0: [103, 147, 133, 109, 99, 104, 137, 137, 115, 127, 132, 83, 110, 127, 116, 163]
1: [127, 103, 147, 130, 124, 130, 92, 132, 172, 142, 138, 105, 69, 142, 180, 130]
2: [111, 104, 89, 120, 170, 111, 124, 92, 162, 154, 106, 55, 27, 149, 150, 92]
3: [126, 98, 101, 88, 130, 125, 146, 120, 93, 133, 76, 83, 133, 144, 135, 163]
4: [83, 149, 189, 220, 125, 200, 111, 162, 60, 59, 121, 136, 117, 107, 109, 120]
5: [123, 135, 59, 90, 182, 135, 172, 123, 124, 144, 127, 129, 150, 206, 173, 134]
6: [117, 164, 162, 221, 105, 171, 128, 142, 132, 90, 187, 190, 148, 124, 75, 75]
7: [110, 142, 161, 195, 131, 180, 128, 141, 101, 78, 131, 123, 123, 146, 112, 89]
8: [156, 124, 120, 76, 138, 124, 126, 116, 161, 151, 140, 141, 124, 130, 152, 128]
9: [141, 152, 86, 131, 104, 120, 170, 133, 150, 164, 174, 179, 173, 147, 134, 125]
10: [174, 167, 98, 124, 161, 162, 143, 128, 128, 116, 164, 246, 220, 115, 102, 117]
11: [101, 163, 163, 191, 110, 196, 138, 173, 59, 71, 143, 186, 187, 134, 107, 146]
12: [116, 98, 97, 101, 138, 98, 132, 95, 135, 145, 101, 21, 42, 165, 137, 125]
13: [148, 110, 132, 94, 119, 92, 120, 114, 161, 145, 131, 114, 127, 120, 118, 119]
14: [107, 121, 135, 160, 108, 159, 125, 153, 111, 137, 141, 126, 103, 148, 182, 151]
15: [115, 96, 95, 94, 148, 102, 134, 103, 124, 144, 90, 15, 53, 164, 154, 128]
16: [86, 143, 136, 179, 135, 172, 147, 160, 61, 59, 125, 55, 123, 213, 148, 114]
17: [188, 88, 149, 146, 96, 121, 91, 97, 186, 155, 135, 190, 146, 76, 133, 85]
18: [167, 92, 168, 146, 13, 77, 100, 131, 203, 185, 181, 155, 148, 84, 122, 119]
19: [161, 89, 86, 81, 145, 83, 118, 75, 183, 178, 105, 102, 88, 112, 154, 107]
20: [112, 115, 122, 86, 126, 96, 121, 112, 133, 149, 112, 57, 61, 133, 137, 149]
21: [116, 112, 153, 148, 97, 133, 107, 147, 159, 143, 154, 129, 84, 125, 156, 123]
22: [143, 124, 148, 147, 100, 147, 107, 133, 170, 154, 166, 227, 161, 83, 144, 145]
23: [117, 106, 199, 162, 84, 131, 88, 154, 107, 110, 110, 112, 130, 90, 135, 147]
24: [155, 137, 137, 151, 106, 153, 111, 134, 171, 133, 179, 228, 169, 103, 117, 103]
25: [105, 117, 190, 152, 53, 131, 130, 177, 49, 87, 87, 64, 196, 154, 113, 158]
26: [122, 142, 150, 181, 136, 113, 117, 127, 171, 107, 148, 123, 93, 101, 67, 37]
27: [138, 125, 128, 71, 167, 125, 117, 121, 98, 110, 86, 103, 139, 134, 148, 165]
28: [147, 127, 106, 146, 123, 106, 134, 105, 170, 158, 143, 179, 121, 79, 89, 84]
29: [131, 108, 158, 170, 85, 115, 91, 110, 197, 146, 183, 81, 34, 136, 153, 73]
30: [139, 109, 59, 62, 130, 100, 159, 107, 109, 170, 87, 109, 170, 150, 166, 183]
31: [148, 145, 162, 114, 128, 122, 109, 134, 146, 117, 135, 181, 156, 77, 80, 124]
32: [133, 154, 123, 169, 76, 146, 158, 147, 125, 135, 183, 201, 209, 143, 109, 127]
33: [111, 88, 106, 75, 83, 51, 146, 135, 111, 167, 89, 0, 85, 158, 148, 166]
34: [116, 145, 114, 154, 149, 138, 125, 106, 115, 127, 103, 163, 121, 65, 94, 104]
35: [128, 139, 167, 180, 72, 142, 113, 148, 135, 119, 168, 163, 148, 110, 118, 120]
36: [96, 134, 161, 179, 101, 148, 141, 167, 104, 92, 130, 81, 123, 179, 116, 109]
37: [159, 95, 126, 115, 91, 57, 108, 107, 219, 186, 139, 125, 110, 85, 110, 87]
38: [113, 104, 107, 90, 104, 64, 134, 108, 161, 173, 130, 24, 43, 150, 146, 136]
39: [128, 183, 123, 175, 160, 160, 150, 129, 107, 79, 152, 216, 181, 98, 64, 84]
40: [134, 140, 84, 46, 173, 130, 152, 129, 96, 137, 113, 157, 174, 146, 153, 198]
41: [94, 155, 113, 176, 153, 154, 151, 136, 82, 107, 105, 143, 119, 99, 97, 108]
42: [113, 91, 125, 105, 156, 148, 113, 145, 108, 127, 100, 92, 98, 182, 199, 168]
43: [115, 121, 78, 123, 139, 107, 151, 120, 149, 158, 145, 59, 52, 178, 155, 114]
44: [128, 143, 160, 165, 112, 172, 110, 146, 101, 94, 141, 215, 191, 100, 116, 141]
45: [123, 172, 98, 185, 119, 141, 160, 118, 172, 143, 198, 197, 110, 100, 73, 68]
46: [160, 132, 111, 98, 197, 162, 119, 110, 120, 91, 108, 188, 168, 117, 120, 116]
47: [107, 136, 123, 103, 184, 146, 143, 142, 42, 78, 51, 74, 164, 169, 125, 143]
48: [105, 150, 165, 182, 101, 161, 139, 162, 90, 84, 148, 84, 130, 175, 132, 94]
49: [130, 175, 106, 152, 167, 172, 156, 131, 100, 85, 145, 201, 182, 129, 79, 107]
50: [111, 132, 143, 136, 97, 99, 123, 144, 175, 154, 181, 56, 33, 149, 149, 107]
51: [93, 136, 124, 135, 95, 114, 156, 152, 60, 121, 81, 91, 183, 121, 121, 163]
52: [122, 125, 139, 93, 85, 82, 133, 147, 152, 155, 154, 63, 79, 139, 138, 147]
53: [169, 121, 93, 67, 158, 113, 127, 108, 159, 142, 118, 139, 148, 137, 151, 133]
54: [160, 92, 196, 139, 66, 106, 85, 123, 128, 120, 93, 124, 170, 89, 125, 126]
55: [79, 136, 141, 170, 70, 102, 161, 151, 68, 110, 98, 18, 96, 140, 97, 132]
56: [167, 70, 111, 120, 111, 114, 111, 98, 178, 181, 124, 140, 129, 135, 177, 112]
57: [166, 103, 113, 52, 130, 79, 119, 94, 169, 169, 125, 108, 126, 119, 156, 143]
58: [138, 143, 93, 152, 134, 160, 154, 110, 134, 131, 153, 189, 140, 108, 83, 95]
59: [139, 127, 165, 88, 157, 123, 112, 125, 117, 109, 95, 98, 128, 119, 122, 130]
60: [129, 104, 158, 115, 130, 143, 93, 146, 113, 116, 102, 105, 129, 133, 179, 162]
61: [121, 140, 171, 172, 111, 180, 106, 160, 103, 105, 149, 218, 181, 88, 118, 140]
62: [165, 106, 145, 106, 100, 128, 126, 158, 120, 126, 116, 149, 211, 156, 156, 156]
63: [132, 137, 153, 225, 41, 133, 132, 137, 132, 129, 181, 169, 153, 94, 92, 80]
64: [144, 123, 136, 178, 87, 148, 129, 130, 144, 133, 170, 194, 167, 130, 106, 110]
65: [118, 167, 150, 191, 95, 135, 154, 144, 90, 93, 130, 139, 168, 103, 72, 100]
66: [92, 131, 65, 117, 164, 142, 168, 125, 75, 145, 91, 90, 112, 161, 163, 161]
67: [143, 127, 151, 153, 107, 155, 113, 137, 138, 114, 159, 184, 163, 131, 145, 133]
68: [94, 135, 156, 190, 64, 114, 148, 172, 95, 110, 153, 39, 108, 178, 139, 120]
69: [132, 156, 91, 116, 183, 168, 155, 114, 85, 115, 94, 194, 198, 123, 133, 134]
70: [145, 126, 127, 150, 114, 104, 118, 103, 162, 155, 130, 179, 131, 51, 78, 87]
71: [69, 116, 129, 137, 157, 128, 154, 139, 7, 79, 23, 0, 85, 166, 111, 152]
72: [172, 91, 79, 100, 109, 69, 128, 82, 240, 226, 178, 169, 92, 93, 135, 95]
73: [153, 124, 128, 92, 130, 98, 119, 107, 161, 142, 131, 120, 110, 95, 114, 123]
74: [102, 104, 179, 134, 100, 107, 89, 136, 121, 120, 99, 45, 79, 125, 163, 146]
75: [94, 146, 161, 148, 156, 131, 123, 134, 127, 95, 122, 84, 61, 135, 88, 101]
76: [171, 68, 101, 18, 111, 45, 116, 97, 164, 197, 79, 82, 136, 122, 167, 176]
77: [125, 101, 169, 128, 56, 113, 127, 167, 80, 116, 106, 52, 165, 167, 142, 158]
78: [137, 70, 65, 50, 176, 78, 121, 85, 151, 194, 58, 69, 76, 125, 194, 151]
79: [67, 132, 135, 143, 160, 147, 154, 130, 0, 67, 31, 4, 109, 167, 109, 143]
80: [114, 123, 181, 180, 26, 117, 110, 152, 138, 152, 162, 133, 116, 79, 137, 145]
81: [177, 106, 146, 100, 99, 132, 117, 118, 110, 121, 103, 179, 246, 105, 138, 159]
82: [144, 118, 136, 112, 105, 144, 133, 142, 104, 123, 104, 144, 193, 167, 161, 171]
83: [116, 148, 125, 104, 102, 106, 146, 132, 115, 137, 131, 91, 121, 123, 121, 160]
84: [122, 128, 118, 128, 174, 150, 118, 90, 79, 100, 55, 142, 141, 73, 111, 120]
85: [104, 141, 87, 132, 178, 151, 165, 139, 87, 104, 93, 91, 124, 192, 133, 118]
86: [123, 125, 138, 117, 133, 88, 112, 112, 198, 154, 160, 110, 49, 102, 102, 100]
87: [139, 99, 110, 120, 103, 77, 123, 85, 170, 173, 121, 87, 96, 103, 120, 97]
88: [157, 134, 106, 99, 164, 129, 126, 97, 154, 138, 148, 185, 146, 104, 101, 122]
89: [97, 140, 191, 200, 51, 156, 115, 176, 96, 110, 155, 151, 136, 87, 107, 140]
90: [95, 128, 171, 173, 133, 142, 100, 139, 119, 100, 122, 92, 66, 137, 137, 119]
91: [122, 112, 143, 187, 80, 129, 130, 139, 118, 131, 133, 122, 145, 131, 134, 112]
92: [115, 137, 79, 98, 209, 158, 145, 102, 124, 118, 123, 110, 79, 186, 147, 120]
93: [100, 99, 119, 181, 111, 137, 132, 138, 124, 127, 130, 63, 72, 180, 154, 100]
94: [145, 147, 136, 174, 102, 176, 146, 153, 95, 105, 158, 236, 236, 128, 104, 132]
95: [131, 93, 129, 92, 102, 79, 138, 136, 128, 154, 99, 50, 115, 149, 140, 144]
96: [91, 150, 192, 195, 135, 181, 104, 169, 70, 51, 119, 113, 113, 130, 114, 117]
97: [108, 149, 60, 131, 215, 159, 168, 113, 107, 111, 122, 108, 110, 203, 155, 112]
98: [149, 116, 135, 120, 127, 103, 126, 116, 155, 132, 108, 141, 166, 99, 92, 109]
99: [124, 119, 78, 91, 178, 112, 152, 123, 154, 143, 128, 86, 85, 196, 165, 124]
100: [155, 76, 167, 112, 75, 85, 82, 116, 161, 137, 102, 54, 112, 134, 165, 123]
101: [113, 123, 107, 119, 145, 127, 147, 114, 85, 121, 88, 70, 117, 147, 124, 148]
102: [124, 129, 141, 79, 116, 94, 126, 136, 79, 111, 73, 77, 166, 115, 109, 171]
103: [72, 147, 102, 149, 156, 140, 167, 136, 55, 107, 76, 70, 117, 160, 133, 139]
104: [99, 128, 140, 165, 116, 156, 126, 149, 114, 141, 147, 129, 103, 146, 174, 148]
105: [136, 100, 131, 119, 155, 103, 111, 99, 125, 126, 66, 102, 121, 95, 106, 113]
106: [118, 128, 163, 173, 132, 149, 96, 145, 161, 121, 154, 162, 91, 105, 128, 111]
107: [170, 134, 96, 112, 133, 125, 142, 109, 158, 148, 155, 185, 168, 124, 132, 116]
108: [180, 120, 135, 47, 55, 71, 117, 130, 153, 176, 138, 176, 219, 68, 132, 193]
109: [52, 123, 160, 170, 120, 173, 131, 175, 29, 86, 89, 25, 82, 195, 163, 168]
110: [125, 108, 139, 131, 103, 126, 128, 139, 127, 132, 137, 88, 127, 181, 169, 147]
111: [130, 142, 124, 82, 108, 104, 152, 146, 130, 151, 140, 121, 163, 160, 151, 173]
112: [136, 118, 129, 108, 124, 113, 128, 115, 104, 125, 81, 117, 154, 99, 126, 131]
113: [115, 146, 109, 93, 176, 146, 147, 128, 105, 113, 119, 112, 123, 175, 138, 146]
114: [158, 124, 128, 160, 109, 143, 107, 131, 185, 141, 192, 229, 162, 104, 123, 94]
115: [104, 104, 145, 111, 67, 75, 137, 149, 120, 156, 130, 25, 73, 131, 112, 137]
116: [130, 110, 134, 104, 110, 119, 104, 121, 156, 174, 140, 116, 89, 130, 192, 166]
117: [120, 117, 105, 74, 166, 114, 145, 130, 112, 128, 107, 54, 96, 185, 150, 147]
118: [151, 129, 123, 102, 146, 98, 105, 102, 209, 164, 167, 151, 78, 107, 135, 103]
119: [112, 130, 80, 99, 132, 129, 173, 126, 61, 131, 88, 91, 163, 168, 141, 174]
120: [115, 137, 178, 160, 151, 178, 99, 139, 93, 73, 107, 165, 161, 110, 120, 137]
121: [112, 132, 95, 136, 168, 137, 147, 121, 126, 113, 129, 115, 102, 165, 107, 105]
122: [83, 178, 160, 221, 193, 227, 116, 151, 102, 50, 165, 221, 122, 122, 103, 89]
123: [155, 139, 123, 90, 178, 133, 122, 115, 142, 111, 126, 144, 138, 129, 126, 108]
124: [133, 93, 96, 85, 122, 66, 128, 108, 169, 182, 93, 58, 86, 138, 172, 132]
125: [121, 139, 86, 109, 192, 142, 141, 97, 149, 137, 139, 140, 88, 155, 126, 116]
126: [127, 103, 188, 134, 131, 122, 74, 134, 139, 103, 105, 108, 101, 100, 135, 119]
127: [161, 118, 123, 88, 149, 106, 113, 105, 215, 168, 164, 138, 72, 115, 132, 104]
128: [164, 102, 78, 47, 164, 104, 122, 109, 179, 170, 129, 159, 127, 132, 146, 153]
129: [164, 57, 100, 18, 109, 50, 126, 100, 166, 201, 75, 70, 140, 136, 162, 181]
130: [140, 154, 147, 215, 92, 175, 128, 130, 152, 104, 203, 213, 143, 114, 100, 89]
131: [108, 110, 163, 128, 116, 128, 96, 142, 109, 110, 83, 81, 115, 124, 170, 163]
132: [125, 136, 91, 106, 171, 132, 137, 110, 147, 140, 131, 103, 81, 164, 144, 125]
133: [126, 145, 134, 127, 101, 126, 147, 153, 108, 112, 136, 124, 156, 141, 107, 146]
134: [123, 128, 174, 179, 33, 116, 106, 164, 132, 153, 170, 132, 127, 86, 148, 147]
135: [162, 160, 125, 111, 187, 152, 111, 110, 174, 119, 165, 241, 141, 76, 97, 93]
136: [114, 159, 151, 182, 89, 127, 147, 150, 96, 89, 123, 135, 172, 108, 61, 103]
137: [157, 65, 175, 107, 72, 72, 94, 127, 162, 151, 102, 41, 111, 133, 168, 121]
138: [117, 135, 160, 136, 112, 104, 119, 131, 126, 104, 115, 80, 102, 101, 65, 96]
139: [89, 118, 143, 124, 110, 111, 157, 147, 48, 104, 47, 36, 151, 146, 115, 161]
140: [90, 161, 130, 192, 192, 239, 127, 133, 69, 71, 132, 209, 134, 132, 133, 132]
141: [132, 147, 131, 132, 114, 115, 142, 113, 102, 115, 98, 146, 190, 102, 90, 134]
142: [145, 143, 160, 114, 113, 98, 115, 123, 154, 112, 127, 131, 152, 91, 79, 109]
143: [117, 164, 110, 107, 156, 184, 153, 139, 64, 102, 121, 167, 176, 136, 107, 164]
144: [205, 79, 159, 80, 58, 86, 81, 112, 197, 184, 152, 200, 192, 70, 169, 158]
145: [135, 114, 130, 125, 164, 150, 93, 112, 158, 127, 139, 144, 96, 146, 169, 121]
146: [130, 158, 153, 185, 116, 173, 112, 148, 163, 115, 195, 225, 138, 111, 108, 96]
147: [104, 117, 163, 100, 43, 64, 142, 157, 103, 144, 113, 11, 121, 142, 123, 175]

[114, 105, 81, 128, 166, 106, 130, 87, 157, 150, 112, 63, 31, 142, 146, 86] -> 2 43
[136, 157, 64, 113, 139, 134, 183, 126, 114, 148, 173, 165, 169, 160, 129, 156] -> 9 107
[120, 118, 192, 164, 148, 158, 72, 127, 135, 91, 101, 130, 94, 88, 114, 98] -> 126 106
[184, 117, 120, 94, 33, 68, 142, 137, 177, 185, 160, 171, 205, 102, 119, 142] -> 108 18
[122, 134, 152, 94, 175, 115, 104, 119, 122, 92, 88, 110, 125, 113, 120, 130] -> 59 27
[122, 142, 165, 173, 83, 151, 117, 146, 129, 107, 174, 159, 147, 122, 114, 122] -> 35 67
[86, 129, 141, 165, 79, 108, 162, 133, 62, 116, 101, 18, 90, 135, 87, 128] -> 55 68
[129, 136, 129, 115, 170, 131, 116, 112, 140, 108, 115, 134, 128, 125, 96, 103] -> 123 121
[112, 144, 140, 132, 153, 171, 145, 149, 54, 71, 93, 117, 188, 188, 154, 142] -> 47 143
[118, 158, 152, 181, 133, 118, 121, 119, 169, 110, 154, 136, 87, 97, 66, 39] -> 26 106
[153, 119, 125, 82, 129, 107, 108, 113, 162, 149, 127, 127, 96, 98, 111, 125] -> 73 13
[115, 114, 156, 120, 131, 142, 104, 145, 113, 115, 104, 123, 137, 133, 166, 165] -> 60 131
[87, 113, 228, 185, 63, 113, 83, 154, 80, 95, 74, 53, 93, 68, 111, 146] -> 23 74
[104, 162, 120, 131, 99, 136, 165, 153, 44, 104, 92, 126, 203, 127, 119, 174] -> 51 143
[131, 141, 127, 135, 159, 148, 126, 108, 121, 104, 114, 172, 140, 88, 65, 110] -> 34 31
[121, 137, 73, 129, 214, 170, 160, 125, 114, 113, 121, 120, 109, 210, 163, 106] -> 97 92
[106, 119, 133, 103, 112, 97, 156, 149, 59, 104, 54, 22, 154, 169, 139, 161] -> 139 102
[110, 85, 183, 134, 91, 104, 89, 142, 122, 127, 94, 35, 72, 131, 172, 150] -> 74 131
[151, 131, 112, 142, 115, 108, 130, 122, 179, 148, 144, 179, 119, 89, 93, 94] -> 28 70
[108, 144, 116, 167, 170, 161, 133, 128, 97, 85, 113, 130, 112, 123, 79, 84] -> 41 7
[153, 118, 93, 74, 154, 117, 130, 114, 147, 144, 113, 138, 154, 151, 148, 143] -> 53 8
[93, 163, 166, 198, 88, 187, 133, 180, 72, 89, 152, 189, 178, 114, 120, 151] -> 11 61
[153, 143, 132, 84, 171, 141, 113, 118, 115, 104, 108, 191, 196, 98, 120, 146] -> 46 69
[141, 138, 82, 46, 168, 134, 160, 128, 99, 139, 108, 152, 186, 150, 150, 198] -> 40 30
[114, 121, 189, 162, 55, 125, 125, 172, 58, 81, 96, 73, 192, 141, 119, 150] -> 25 77
[181, 131, 139, 57, 55, 74, 124, 121, 158, 179, 127, 175, 210, 65, 133, 191] -> 108 144
[129, 116, 101, 82, 168, 115, 135, 120, 128, 129, 104, 66, 85, 160, 129, 143] -> 117 132
[116, 122, 154, 101, 98, 103, 136, 144, 78, 114, 83, 65, 150, 122, 110, 181] -> 102 51
[131, 157, 142, 146, 118, 129, 139, 130, 100, 111, 106, 164, 192, 88, 78, 114] -> 141 136
[123, 149, 149, 143, 93, 109, 142, 149, 112, 110, 145, 119, 159, 117, 85, 121] -> 133 136
[132, 139, 143, 142, 107, 123, 142, 138, 103, 109, 101, 150, 190, 100, 81, 117] -> 141 136
[157, 106, 88, 72, 177, 111, 131, 99, 137, 154, 77, 159, 171, 123, 166, 135] -> 53 128
[174, 95, 134, 101, 118, 136, 90, 130, 164, 156, 135, 217, 186, 93, 166, 164] -> 22 144
[128, 98, 92, 76, 208, 104, 123, 77, 174, 154, 96, 61, 35, 158, 154, 107] -> 2 12
[132, 138, 141, 141, 112, 121, 139, 112, 105, 132, 88, 180, 189, 61, 88, 136] -> 141 31
[166, 118, 72, 49, 175, 115, 128, 91, 179, 171, 135, 177, 125, 120, 157, 154] -> 128 53
[129, 135, 133, 119, 163, 127, 107, 102, 94, 104, 56, 135, 146, 62, 124, 124] -> 84 112
[135, 125, 146, 94, 103, 108, 119, 144, 76, 98, 89, 75, 157, 111, 110, 169] -> 102 112
[130, 135, 126, 100, 169, 115, 113, 130, 160, 117, 131, 78, 76, 153, 150, 113] -> 132 99
[109, 146, 124, 159, 134, 138, 152, 125, 92, 104, 116, 134, 131, 116, 79, 111] -> 41 65
[123, 113, 155, 86, 177, 111, 106, 138, 120, 103, 77, 89, 114, 133, 112, 144] -> 59 27
[91, 112, 173, 153, 180, 178, 88, 119, 90, 87, 82, 92, 59, 122, 162, 128] -> 90 131
[144, 138, 114, 88, 146, 105, 123, 106, 161, 156, 144, 130, 111, 133, 141, 137] -> 8 73
[70, 160, 184, 224, 135, 196, 114, 157, 64, 55, 130, 139, 120, 109, 105, 120] -> 4 96
[119, 117, 148, 155, 90, 98, 129, 116, 107, 128, 94, 99, 130, 74, 66, 122] -> 138 112
[170, 139, 99, 88, 209, 150, 129, 111, 140, 103, 114, 213, 198, 126, 115, 108] -> 46 69
[104, 142, 95, 128, 171, 149, 164, 147, 97, 106, 119, 84, 115, 195, 136, 113] -> 85 113
[170, 116, 99, 84, 92, 110, 137, 115, 146, 173, 145, 191, 175, 95, 122, 146] -> 107 88
[103, 152, 165, 162, 112, 133, 128, 146, 112, 89, 143, 104, 112, 117, 64, 98] -> 138 136
[118, 105, 128, 107, 158, 157, 112, 125, 120, 134, 106, 106, 107, 171, 204, 161] -> 42 60
[135, 102, 105, 85, 98, 82, 142, 136, 139, 163, 113, 55, 114, 169, 153, 155] -> 95 124
[171, 85, 119, 109, 86, 51, 104, 95, 215, 185, 141, 123, 114, 89, 112, 93] -> 37 87
[168, 108, 142, 93, 114, 132, 95, 119, 161, 166, 149, 214, 177, 81, 172, 163] -> 22 144
[88, 97, 119, 112, 144, 94, 139, 120, 77, 136, 34, 2, 65, 137, 163, 165] -> 15 12
[135, 110, 115, 110, 81, 115, 138, 164, 145, 163, 159, 136, 156, 170, 182, 172] -> 111 110
[99, 147, 192, 209, 57, 161, 119, 176, 100, 104, 162, 156, 142, 96, 116, 142] -> 89 35
[72, 168, 133, 131, 152, 143, 157, 149, 80, 91, 116, 67, 95, 171, 124, 153] -> 103 85
[109, 169, 158, 182, 113, 189, 119, 161, 64, 69, 157, 193, 202, 118, 120, 141] -> 11 44
[119, 155, 107, 95, 174, 143, 143, 127, 111, 106, 133, 119, 131, 175, 145, 144] -> 113 121
[166, 160, 108, 127, 141, 135, 143, 118, 152, 130, 154, 236, 219, 99, 84, 104] -> 10 24
[129, 156, 122, 125, 114, 136, 143, 133, 132, 139, 180, 173, 137, 116, 85, 130] -> 58 64
[144, 110, 153, 147, 112, 137, 111, 143, 161, 129, 158, 123, 118, 150, 139, 101] -> 21 106
[113, 132, 158, 171, 136, 158, 102, 137, 147, 124, 151, 172, 104, 103, 125, 110] -> 106 21
[143, 143, 157, 118, 85, 105, 135, 146, 88, 110, 95, 158, 240, 90, 74, 146] -> 141 81
[123, 139, 170, 223, 105, 149, 104, 122, 178, 116, 186, 163, 79, 103, 81, 37] -> 26 6
[120, 108, 126, 63, 163, 110, 128, 130, 106, 122, 82, 41, 94, 177, 165, 163] -> 117 15
[122, 160, 129, 136, 100, 120, 147, 144, 111, 117, 151, 121, 154, 129, 106, 141] -> 133 83
[139, 122, 141, 151, 154, 156, 102, 114, 143, 105, 151, 110, 79, 162, 162, 71] -> 145 1
[123, 171, 111, 159, 139, 173, 162, 149, 105, 98, 159, 219, 189, 136, 76, 123] -> 49 39
[99, 126, 130, 129, 107, 85, 127, 132, 173, 158, 163, 46, 21, 145, 129, 116] -> 50 38
[109, 142, 134, 112, 177, 147, 151, 138, 47, 64, 53, 65, 175, 174, 129, 141] -> 47 103
[132, 133, 111, 120, 117, 114, 156, 139, 115, 134, 118, 129, 172, 137, 124, 130] -> 133 141
[115, 99, 75, 112, 177, 113, 138, 99, 145, 159, 110, 65, 39, 167, 158, 104] -> 2 43
[103, 83, 181, 130, 94, 98, 87, 139, 139, 140, 93, 49, 70, 127, 172, 148] -> 74 100
[152, 141, 83, 106, 247, 175, 137, 99, 130, 100, 103, 218, 180, 134, 122, 100] -> 46 69
[140, 129, 118, 92, 28, 52, 153, 153, 203, 202, 195, 83, 111, 153, 137, 156] -> 52 50
[144, 86, 122, 90, 107, 64, 116, 85, 172, 175, 102, 82, 83, 80, 111, 108] -> 87 19
[153, 134, 117, 101, 153, 119, 115, 102, 181, 152, 152, 193, 119, 86, 111, 120] -> 88 28
[118, 99, 70, 108, 188, 124, 136, 79, 142, 168, 108, 71, 35, 163, 156, 110] -> 2 43
[99, 122, 141, 129, 68, 77, 136, 135, 132, 153, 129, 30, 61, 124, 111, 140] -> 115 52
[148, 148, 144, 121, 135, 134, 114, 113, 125, 109, 123, 169, 172, 73, 82, 126] -> 31 141
[119, 94, 121, 86, 94, 65, 141, 117, 164, 177, 131, 19, 42, 158, 147, 129] -> 38 12
[135, 137, 137, 114, 106, 111, 141, 147, 117, 112, 89, 129, 196, 111, 92, 130] -> 141 112
[115, 112, 106, 98, 123, 78, 132, 117, 168, 169, 144, 48, 39, 148, 141, 127] -> 38 20
[109, 164, 122, 193, 159, 192, 154, 143, 99, 80, 161, 160, 143, 188, 134, 102] -> 7 140
[149, 111, 139, 107, 108, 141, 124, 134, 100, 127, 120, 148, 185, 157, 167, 166] -> 82 62
[91, 136, 140, 164, 62, 115, 149, 156, 67, 131, 101, 91, 132, 89, 92, 155] -> 51 55
[153, 136, 78, 47, 173, 145, 145, 128, 99, 128, 113, 160, 179, 155, 155, 189] -> 40 30
[109, 163, 121, 137, 94, 119, 160, 135, 61, 117, 97, 111, 193, 114, 132, 162] -> 51 141
[85, 149, 116, 156, 201, 163, 131, 110, 120, 89, 124, 77, 28, 156, 109, 83] -> 75 121
[139, 179, 101, 145, 175, 170, 156, 125, 121, 96, 145, 208, 191, 130, 92, 107] -> 49 39
[130, 141, 141, 103, 94, 125, 139, 139, 118, 137, 150, 149, 156, 105, 95, 156] -> 133 83
[86, 143, 102, 145, 166, 141, 164, 153, 65, 105, 78, 78, 115, 171, 145, 140] -> 103 85
[119, 118, 103, 116, 131, 125, 142, 106, 86, 125, 87, 78, 110, 139, 126, 140] -> 101 3
[80, 123, 177, 164, 176, 173, 95, 135, 82, 78, 77, 75, 73, 130, 153, 130] -> 90 96
[103, 136, 200, 190, 37, 135, 132, 189, 44, 73, 106, 96, 209, 121, 77, 153] -> 25 136
[107, 122, 76, 115, 146, 115, 154, 109, 147, 163, 145, 65, 48, 176, 152, 125] -> 43 99
[150, 112, 118, 95, 148, 129, 117, 97, 103, 114, 83, 127, 149, 101, 104, 136] -> 112 105
[118, 135, 181, 161, 136, 172, 99, 147, 95, 87, 117, 160, 154, 108, 126, 138] -> 120 44
[103, 118, 173, 166, 133, 154, 100, 147, 113, 95, 120, 78, 85, 155, 144, 115] -> 90 36
[133, 76, 161, 194, 20, 78, 106, 139, 208, 175, 166, 87, 67, 104, 108, 67] -> 29 18
[123, 123, 148, 105, 71, 65, 130, 140, 174, 167, 150, 57, 85, 127, 132, 146] -> 52 115
[143, 147, 120, 167, 90, 145, 154, 151, 128, 124, 184, 200, 199, 151, 114, 126] -> 32 64
[143, 149, 133, 169, 93, 171, 140, 146, 104, 106, 160, 232, 241, 124, 114, 138] -> 94 32
[93, 160, 110, 179, 145, 156, 153, 127, 98, 123, 135, 162, 113, 91, 100, 105] -> 41 34
[143, 100, 125, 99, 186, 147, 111, 117, 109, 95, 81, 106, 157, 176, 179, 135] -> 27 42
[85, 149, 116, 141, 187, 164, 135, 110, 122, 103, 134, 70, 26, 156, 100, 90] -> 75 121
[127, 107, 159, 122, 133, 150, 105, 155, 100, 115, 103, 132, 151, 137, 171, 165] -> 60 82
[138, 97, 114, 114, 123, 86, 122, 95, 157, 152, 107, 77, 79, 113, 120, 106] -> 87 13
[124, 110, 135, 134, 144, 143, 124, 129, 135, 117, 128, 93, 101, 180, 157, 114] -> 110 132
[110, 156, 159, 220, 118, 169, 128, 135, 134, 92, 184, 189, 139, 118, 80, 76] -> 6 130
[115, 124, 81, 113, 132, 114, 155, 121, 153, 163, 151, 62, 45, 188, 152, 112] -> 43 99
[172, 88, 167, 149, 20, 74, 97, 142, 204, 187, 195, 150, 137, 93, 122, 119] -> 18 37
[147, 111, 132, 82, 158, 114, 97, 99, 167, 140, 114, 154, 101, 84, 111, 122] -> 73 13
[90, 134, 158, 174, 65, 94, 138, 146, 104, 122, 94, 47, 96, 105, 96, 110] -> 55 138
